Named turns come first, each shown by rows before and after it. Which turns, in which order, take the first row of each pair that follows to the second? Write the first one first, as in the answered first pair.
turn bur:
[ 1.50  1.41 -0.38  1.07 -1.55  1.74  4.04 -1.34  3.52 -2.07 -0.43  0.64
 -2.79 -1.04  0.66  1.35  3.85  1.15  3.47  1.61  1.33] |-> [-1.12  2.57 -1.06 -2.88  0.13 -0.88 -0.67 -0.60 -2.23  0.81 -0.44  2.85
  2.08  0.85  1.94 -3.01 -0.38 -1.20 -5.38  1.40 -2.95]
[-1.45 -1.47  0.04 -0.17  0.09 -0.63 -0.19 -0.13 -1.21  0.22  0.66 -1.56
 -0.41  1.28 -1.65  0.97 -0.92 -1.13 -0.35  0.24  0.25] |-> [ 1.08  0.13  0.03  1.72 -0.29  1.46  0.67  1.30  0.63 -1.77 -0.53 -0.61
 -0.92  0.00 -0.76 -0.28  1.59 -0.26  1.61  0.83 -0.46]
[-2.71  0.29  0.51  1.66  2.27 -0.82  0.08  0.24 -2.12 -0.71  0.91 -2.85
 -0.50  2.81 -1.76  0.18 -4.11 -1.76 -3.95 -0.57  1.34] |-> [ 0.50  0.63  0.65  4.71  1.26  2.54  2.49  0.95  1.78 -3.42 -0.39 -2.43
 -3.28  1.17 -1.67  0.96  0.31 -0.37  0.52  0.41  3.24]
turn zudo:
[ 1.62  1.23 -2.24  0.00  1.62  1.09 -0.21  2.68  2.77 -1.91 -1.79 -0.05
 -1.05 -0.33  0.86 -1.91  3.36  0.67  0.97  1.35  1.20] |-> [ 0.36  1.40 -3.00 -1.50  2.10 -0.29 -1.38  3.49  1.28 -1.66 -0.70  1.06
  0.49  1.09  1.59 -3.69  1.59 -0.04 -2.04  1.54  0.25]
[-3.72 -0.59  0.68 -0.68  1.84 -1.21 -0.37 -0.12 -0.40 -0.26  5.14 -4.80
  1.94  4.47  1.09  0.59 -3.21  0.58  0.66 -3.78 -0.72] |-> [ 1.21  1.81  2.29 -1.12  0.28 -0.17 -1.35 -0.68 -3.90  3.56  2.79 -0.59
  3.64  0.72  3.32  5.09 -1.46  1.31 -0.34 -2.06 -2.10]
[-2.00 -0.75 -2.67  1.09  1.12 -0.44 -2.53  2.46 -1.33  0.32  0.70 -0.45
  1.52 -0.25  0.44  0.58 -0.83 -0.02 -1.36 -0.38  0.19] |-> [-0.40 -0.12 -1.97  1.57  0.50  0.12 -1.90  1.58 -1.59  0.71  0.07  0.69
  1.44 -1.65  0.68  3.34  0.91  0.34 -0.15  0.33  0.69]
[ 0.30 -0.02  0.85 -0.60 -1.49  1.06  0.72 -0.36 -0.03  1.86 -0.27  0.95
  0.10 -0.15  0.19  1.36 -0.92  0.31 -0.91 -0.20 -0.91] |-> [ 0.31  0.19  0.75 -0.04 -1.40  0.94  1.14 -0.17  1.85  0.43  0.24 -0.58
 -1.13  0.70  0.18  0.58 -0.33  0.21  0.47 -0.61  0.31]
turn Vimol:
[-1.66  0.64  0.92  0.05 -0.10  1.33 -0.16  2.18 -1.06  0.82 -0.54  1.72
  0.75 -2.20  1.15 -1.38  1.77 -0.29  0.13  0.31 -0.82] |-> [-1.98 -0.30  1.70  0.06 -0.30 -0.13 -0.01  0.67 -1.57  2.33  0.10  0.89
  1.38 -2.78 -0.14  0.90  0.46 -0.54  1.04  0.21  0.15]
[ 1.10 -1.24  1.25  0.52 -0.84  0.57 -1.39 -3.24 -1.40  3.07  0.86 -2.09
  0.83 -0.66 -1.72  5.73 -1.69 -0.33  1.22  0.16  1.48] |-> [-2.77 -0.29 -2.20  0.76  1.43  0.47 -1.21  0.88  1.78 -2.61  1.63 -3.23
 -1.41  3.41 -1.69 -3.84 -1.42 -0.93  0.43 -1.19 -0.75]
[-0.91 -1.86  0.11  2.38  0.48  0.44 -1.07 -0.16  2.65  0.81 -0.61 -0.54
 -0.77 -1.70 -0.30  2.48  1.90 -1.29  2.18  1.05  1.02] |-> [-1.50 -1.83 -0.62  2.10  0.42  0.28 -0.47  0.57  2.77 -0.10 -0.26 -0.93
 -1.40 -0.66 -0.60  1.01  1.43 -1.63  2.01  0.35  0.68]
[ 1.70  0.45 -0.82  0.18 -0.77  0.44 -0.54  0.58 -2.39  0.48 -0.81  1.60
  1.10 -0.57  0.15 -0.37  0.97  0.52  0.31  0.64  0.59] |-> [-0.84 -1.55  0.20 -0.33 -0.21 -0.67 -0.93 -0.45 -2.72  1.11  0.79 -0.35
  1.49  0.08 -1.01 -0.12 -0.81 -0.31 -0.53 -0.72  1.10]
Then:
Between the rows of a pair lie 2 to 3 turns.
[ 1.92 -1.12  1.57  0.16 -0.92  0.67  2.10 -2.81 -1.06  4.56 -0.70  1.11
  0.36 -3.57  0.23  6.80  0.28  0.83  2.07  2.44  2.08] |-> [-1.39  1.63 -2.16 -0.86  2.02  0.80  0.39  2.39  1.06 -2.78 -0.69  1.07
 -0.54  2.10  2.43 -7.71  0.90 -0.93 -1.70  1.36 -2.09]
bur Vimol Vimol
[ 2.79  1.85  0.10 -1.83  0.37 -1.20 -0.27  1.05 -5.72  0.89 -2.90  3.07
  0.27  0.08  2.93 -1.09  0.82 -0.87 -7.30  1.26 -1.60] |-> [-0.37  0.90 -0.03 -1.74  1.67 -1.99 -0.52  2.12 -4.90 -0.05 -1.86  1.49
  0.42  2.51  1.52 -3.73 -0.98 -1.89 -6.91  0.48 -0.91]
Vimol Vimol
[ 4.05 -0.60  1.05  1.42 -0.36  2.48  2.17  0.29  3.62  2.70  0.78  1.17
  0.35 -0.77 -0.28  0.92  1.52  1.14  3.53  3.05  2.49] |-> [ 2.04 -0.60  0.06  1.34  1.14  2.03  1.90  1.51  5.27 -0.38  1.71 -0.66
 -1.46  1.27 -0.68 -3.71  0.39  0.55  3.48  2.49  1.79]
Vimol Vimol
[-1.95  0.71  0.29 -1.65  0.81 -4.26  2.15 -2.76 -0.44  3.37  1.84 -1.30
  0.90  1.39 -2.40 -1.78 -2.16 -0.14 -0.60 -0.21  1.56] |-> [ 0.08  2.67 -1.00 -2.51  0.92 -2.65  1.71 -0.66 -1.32  1.90  0.00  1.25
  1.24  1.46 -0.38 -6.02 -0.36  0.13 -2.40  0.63 -0.33]
bur bur
[-3.20 -2.19  0.80  1.93  0.42 -1.51  1.31  0.09  4.10 -0.88  2.47 -3.50
 -0.51  2.27 -0.39  0.64 -0.21 -1.69  0.70 -2.62  2.26] |-> [ 0.20 -1.45  1.82  1.37 -1.72 -0.47  1.42 -2.08  2.79  1.71  1.31 -0.51
  0.06 -0.34  0.38  5.73  1.04 -0.32  1.46 -1.19  2.11]
Vimol Vimol
[-5.33  0.40 -1.35 -0.97  1.31 -1.94 -2.28  0.84  0.75 -0.46  1.15 -2.76
  0.01  2.46 -1.53 -4.46 -4.58 -2.66 -0.04 -2.45  1.72] |-> [-0.81  0.48  0.96 -0.51 -0.98 -2.06 -1.47 -1.84 -2.73  5.92 -0.99 -0.30
  1.03 -2.53 -0.64  4.40 -3.34 -0.75  1.00 -0.58  2.68]
Vimol Vimol
[ 1.13 -0.18 -0.83  2.51 -0.45  0.92  1.13  0.34  2.54 -1.90  0.23 -1.17
 -2.41 -0.52  0.56 -0.55  2.28  0.47  1.75 -0.35  0.76] |-> [-2.28 -1.56 -0.86  0.89  0.71 -1.30 -0.70 -0.14  0.57 -1.21  2.29 -3.05
 -0.42  0.83 -1.25 -0.98 -1.35 -1.06 -0.77 -1.45  0.31]
Vimol zudo
[ 1.50  2.15 -1.40  2.55  0.42  1.06  0.97  0.96  0.35 -3.72 -1.89  3.03
 -3.58 -0.75  4.06 -2.18  5.16  0.25  2.53  0.02 -1.55] |-> [-4.30 -2.54  0.92  3.01  1.00 -3.08  0.70 -3.31  0.54 -1.11  2.76 -2.75
 -2.89  1.01 -1.23  2.51 -0.89 -1.73  3.32 -2.38  2.81]
Vimol zudo
